One vector is turned by the same rotation once a tick. Each row is the vector after some number of ticks, and that number follows the row.
The counts run from 0 to 215.
[102, 138, 136, 129, 80, 139, 152, 55, 117, 78, 100, 118, 111, 113, 101, 103, 92, 147, 93, 121, 87, 90, 105, 88, 144, 106, 108, 122, 103, 123, 112, 98, 93, 99, 84, 64, 91, 83, 74, 102, 73, 108, 91, 97, 81] : 80
[89, 135, 138, 111, 93, 128, 145, 66, 100, 78, 112, 121, 135, 122, 113, 116, 85, 133, 101, 98, 86, 111, 111, 110, 130, 115, 121, 126, 110, 139, 112, 94, 72, 74, 88, 65, 105, 82, 63, 85, 90, 88, 119, 99, 101] : 168
[95, 102, 112, 117, 78, 101, 134, 66, 121, 50, 98, 103, 153, 105, 118, 99, 94, 119, 93, 106, 67, 93, 80, 87, 118, 98, 105, 114, 101, 132, 112, 104, 83, 98, 104, 52, 60, 100, 64, 90, 69, 73, 95, 115, 81] : 3
[79, 102, 113, 116, 88, 93, 113, 81, 108, 65, 117, 101, 132, 111, 93, 104, 94, 133, 62, 116, 88, 85, 103, 93, 154, 120, 111, 108, 131, 112, 124, 86, 92, 89, 123, 53, 65, 81, 91, 80, 53, 117, 93, 114, 89] : 210
[92, 116, 109, 117, 91, 100, 121, 50, 100, 68, 100, 106, 139, 109, 106, 87, 86, 133, 98, 104, 72, 99, 93, 61, 126, 108, 97, 147, 121, 135, 90, 103, 80, 87, 117, 50, 76, 103, 98, 92, 63, 97, 109, 107, 77] : 114
[80, 108, 114, 99, 106, 90, 109, 65, 87, 58, 116, 95, 147, 116, 107, 110, 90, 120, 92, 94, 83, 104, 107, 101, 117, 112, 114, 131, 119, 147, 97, 93, 62, 78, 126, 43, 79, 84, 91, 73, 59, 91, 119, 108, 105] : 23
[89, 135, 110, 101, 102, 125, 130, 45, 102, 72, 128, 107, 127, 123, 104, 115, 75, 135, 89, 104, 82, 110, 119, 88, 132, 129, 121, 135, 117, 149, 100, 85, 73, 77, 107, 69, 103, 89, 97, 84, 97, 99, 101, 113, 107] : 51
[116, 102, 129, 113, 94, 107, 134, 60, 102, 47, 90, 84, 118, 100, 99, 110, 99, 136, 93, 111, 96, 85, 106, 104, 115, 90, 98, 109, 101, 143, 93, 99, 82, 101, 119, 35, 75, 73, 82, 95, 48, 88, 111, 110, 94] : 9
[80, 117, 109, 115, 94, 96, 109, 66, 104, 79, 125, 112, 138, 116, 93, 95, 95, 137, 70, 108, 83, 91, 103, 78, 144, 117, 103, 135, 137, 125, 108, 90, 88, 81, 122, 56, 74, 91, 103, 81, 58, 121, 101, 108, 83] : 212
[92, 101, 93, 106, 91, 93, 118, 57, 120, 55, 115, 109, 146, 104, 108, 112, 74, 118, 78, 97, 79, 97, 98, 92, 118, 125, 125, 135, 122, 155, 104, 95, 66, 68, 113, 60, 73, 101, 85, 78, 90, 80, 108, 116, 99] : 139
[120, 120, 121, 112, 98, 126, 133, 47, 115, 60, 121, 94, 123, 116, 95, 128, 91, 136, 90, 110, 99, 82, 111, 122, 119, 104, 117, 111, 97, 160, 99, 87, 74, 90, 114, 63, 99, 73, 82, 95, 94, 94, 96, 115, 112] : 162
[88, 114, 117, 109, 87, 116, 136, 60, 125, 63, 130, 103, 144, 125, 111, 121, 88, 125, 89, 102, 81, 96, 100, 114, 128, 111, 122, 109, 99, 142, 113, 84, 71, 84, 103, 71, 87, 87, 62, 87, 109, 84, 88, 121, 105] : 165
[74, 125, 120, 113, 100, 124, 133, 70, 104, 81, 117, 114, 125, 123, 102, 89, 74, 139, 92, 100, 73, 100, 108, 71, 148, 116, 94, 130, 128, 123, 116, 98, 78, 84, 106, 51, 89, 89, 88, 92, 66, 120, 101, 100, 72] : 204
[83, 121, 121, 107, 87, 120, 135, 60, 115, 68, 125, 107, 151, 124, 121, 117, 89, 121, 93, 97, 77, 106, 99, 109, 128, 116, 124, 113, 108, 145, 114, 91, 69, 74, 95, 72, 90, 88, 61, 83, 105, 82, 98, 113, 103] : 166
[85, 101, 116, 118, 95, 102, 122, 86, 119, 62, 110, 101, 119, 111, 93, 107, 88, 134, 59, 114, 86, 77, 104, 98, 152, 115, 110, 105, 123, 115, 132, 89, 94, 97, 116, 47, 62, 75, 87, 81, 54, 120, 88, 111, 86] : 209
[103, 109, 108, 101, 99, 109, 123, 62, 108, 49, 121, 84, 118, 108, 98, 129, 80, 134, 66, 120, 90, 91, 116, 111, 140, 128, 126, 102, 108, 139, 113, 73, 81, 98, 112, 60, 76, 73, 92, 80, 89, 88, 86, 120, 119] : 47
[100, 121, 132, 131, 76, 127, 148, 67, 122, 68, 101, 106, 119, 106, 98, 114, 99, 146, 80, 127, 92, 80, 103, 103, 152, 103, 109, 99, 98, 118, 120, 90, 102, 106, 97, 64, 77, 74, 74, 98, 73, 101, 86, 110, 88] : 82
[107, 102, 116, 132, 89, 103, 127, 65, 129, 66, 111, 102, 128, 119, 93, 97, 95, 136, 79, 101, 86, 69, 90, 98, 131, 88, 85, 115, 113, 134, 108, 99, 86, 88, 124, 44, 68, 91, 83, 101, 61, 117, 80, 111, 72] : 100
[77, 126, 119, 108, 91, 116, 126, 73, 101, 72, 126, 112, 133, 118, 100, 127, 90, 133, 68, 114, 92, 101, 119, 110, 145, 135, 139, 113, 121, 129, 119, 80, 82, 78, 103, 76, 86, 71, 79, 71, 87, 96, 108, 116, 106] : 58
[116, 114, 120, 97, 115, 108, 114, 51, 90, 56, 100, 92, 109, 105, 93, 121, 76, 140, 78, 98, 93, 96, 114, 105, 122, 117, 115, 136, 110, 149, 92, 88, 70, 91, 116, 44, 84, 87, 100, 88, 69, 94, 102, 90, 118] : 35
[96, 136, 127, 109, 93, 120, 133, 56, 89, 70, 112, 108, 133, 111, 108, 127, 95, 134, 92, 112, 97, 107, 120, 104, 120, 119, 134, 123, 111, 145, 95, 88, 75, 80, 100, 70, 99, 72, 80, 79, 81, 79, 126, 110, 117] : 159
[109, 103, 102, 112, 107, 104, 131, 51, 112, 54, 102, 90, 111, 97, 94, 106, 72, 134, 91, 107, 89, 80, 107, 80, 110, 104, 95, 129, 122, 151, 89, 100, 74, 85, 127, 43, 86, 87, 105, 98, 62, 99, 110, 117, 84] : 125
[107, 121, 117, 106, 107, 136, 149, 62, 121, 63, 111, 103, 105, 111, 98, 121, 60, 140, 76, 101, 90, 90, 115, 104, 136, 128, 117, 115, 106, 142, 116, 88, 70, 91, 95, 59, 103, 81, 81, 91, 101, 99, 88, 104, 96] : 54
[104, 136, 125, 113, 99, 126, 127, 53, 104, 84, 126, 116, 120, 123, 90, 124, 93, 145, 81, 106, 105, 92, 117, 110, 138, 118, 122, 133, 123, 153, 102, 85, 81, 73, 103, 71, 105, 81, 96, 90, 90, 111, 104, 102, 113] : 61
[94, 113, 126, 115, 85, 107, 118, 67, 112, 70, 131, 106, 152, 130, 104, 124, 107, 132, 75, 104, 84, 93, 100, 132, 141, 108, 119, 116, 106, 139, 114, 76, 79, 84, 114, 71, 75, 81, 65, 80, 86, 95, 88, 108, 112] : 174
[87, 122, 127, 112, 84, 108, 118, 60, 106, 79, 136, 113, 156, 135, 109, 116, 110, 128, 83, 100, 80, 100, 101, 118, 142, 107, 115, 118, 107, 143, 109, 80, 76, 78, 114, 74, 80, 86, 72, 82, 84, 95, 91, 104, 109] : 175
[91, 118, 111, 105, 81, 113, 137, 64, 116, 53, 105, 103, 136, 102, 116, 126, 80, 123, 78, 112, 85, 105, 107, 107, 126, 126, 138, 103, 101, 134, 119, 86, 79, 90, 89, 72, 79, 86, 67, 78, 103, 68, 107, 120, 105] : 156
[96, 91, 120, 104, 100, 97, 127, 81, 108, 42, 99, 83, 121, 101, 107, 114, 83, 123, 78, 98, 87, 90, 104, 114, 117, 107, 114, 94, 108, 135, 113, 99, 69, 93, 115, 33, 67, 74, 75, 82, 64, 82, 106, 116, 96] : 20
[110, 104, 117, 103, 117, 110, 129, 57, 106, 56, 106, 94, 114, 108, 97, 106, 69, 133, 92, 87, 83, 91, 105, 101, 111, 107, 97, 137, 114, 156, 92, 101, 58, 80, 117, 36, 90, 98, 87, 94, 75, 98, 98, 93, 97] : 26
[104, 96, 108, 109, 94, 93, 123, 61, 114, 44, 109, 78, 141, 107, 107, 112, 100, 126, 87, 109, 81, 85, 96, 102, 116, 92, 100, 107, 100, 142, 99, 94, 77, 99, 129, 41, 65, 85, 78, 89, 63, 83, 95, 124, 93] : 11
[91, 119, 133, 115, 83, 118, 135, 75, 111, 61, 107, 104, 127, 117, 109, 118, 98, 137, 75, 111, 79, 98, 100, 122, 152, 111, 117, 104, 95, 120, 131, 83, 85, 104, 97, 63, 66, 82, 57, 86, 75, 94, 77, 93, 104] : 182
[85, 109, 128, 130, 78, 117, 146, 79, 131, 63, 112, 111, 128, 115, 107, 98, 94, 130, 83, 105, 80, 80, 91, 95, 149, 102, 97, 96, 107, 119, 126, 96, 89, 95, 105, 55, 73, 80, 68, 95, 75, 105, 83, 115, 67] : 92
[82, 97, 104, 110, 91, 91, 123, 73, 106, 42, 93, 91, 127, 92, 109, 103, 85, 127, 73, 114, 79, 96, 100, 75, 126, 117, 116, 103, 113, 123, 118, 101, 89, 101, 113, 42, 59, 82, 83, 77, 57, 85, 112, 125, 86] : 120
[122, 110, 110, 108, 99, 116, 136, 60, 116, 46, 83, 103, 106, 87, 101, 127, 65, 133, 72, 106, 102, 88, 111, 107, 116, 122, 127, 123, 108, 142, 105, 102, 74, 87, 91, 53, 85, 93, 79, 91, 79, 80, 110, 99, 101] : 144
[122, 117, 111, 110, 98, 129, 144, 42, 127, 55, 104, 101, 115, 101, 106, 120, 72, 136, 86, 105, 90, 91, 102, 100, 118, 117, 118, 125, 97, 154, 96, 94, 71, 90, 94, 63, 94, 90, 78, 97, 104, 77, 91, 107, 103] : 153
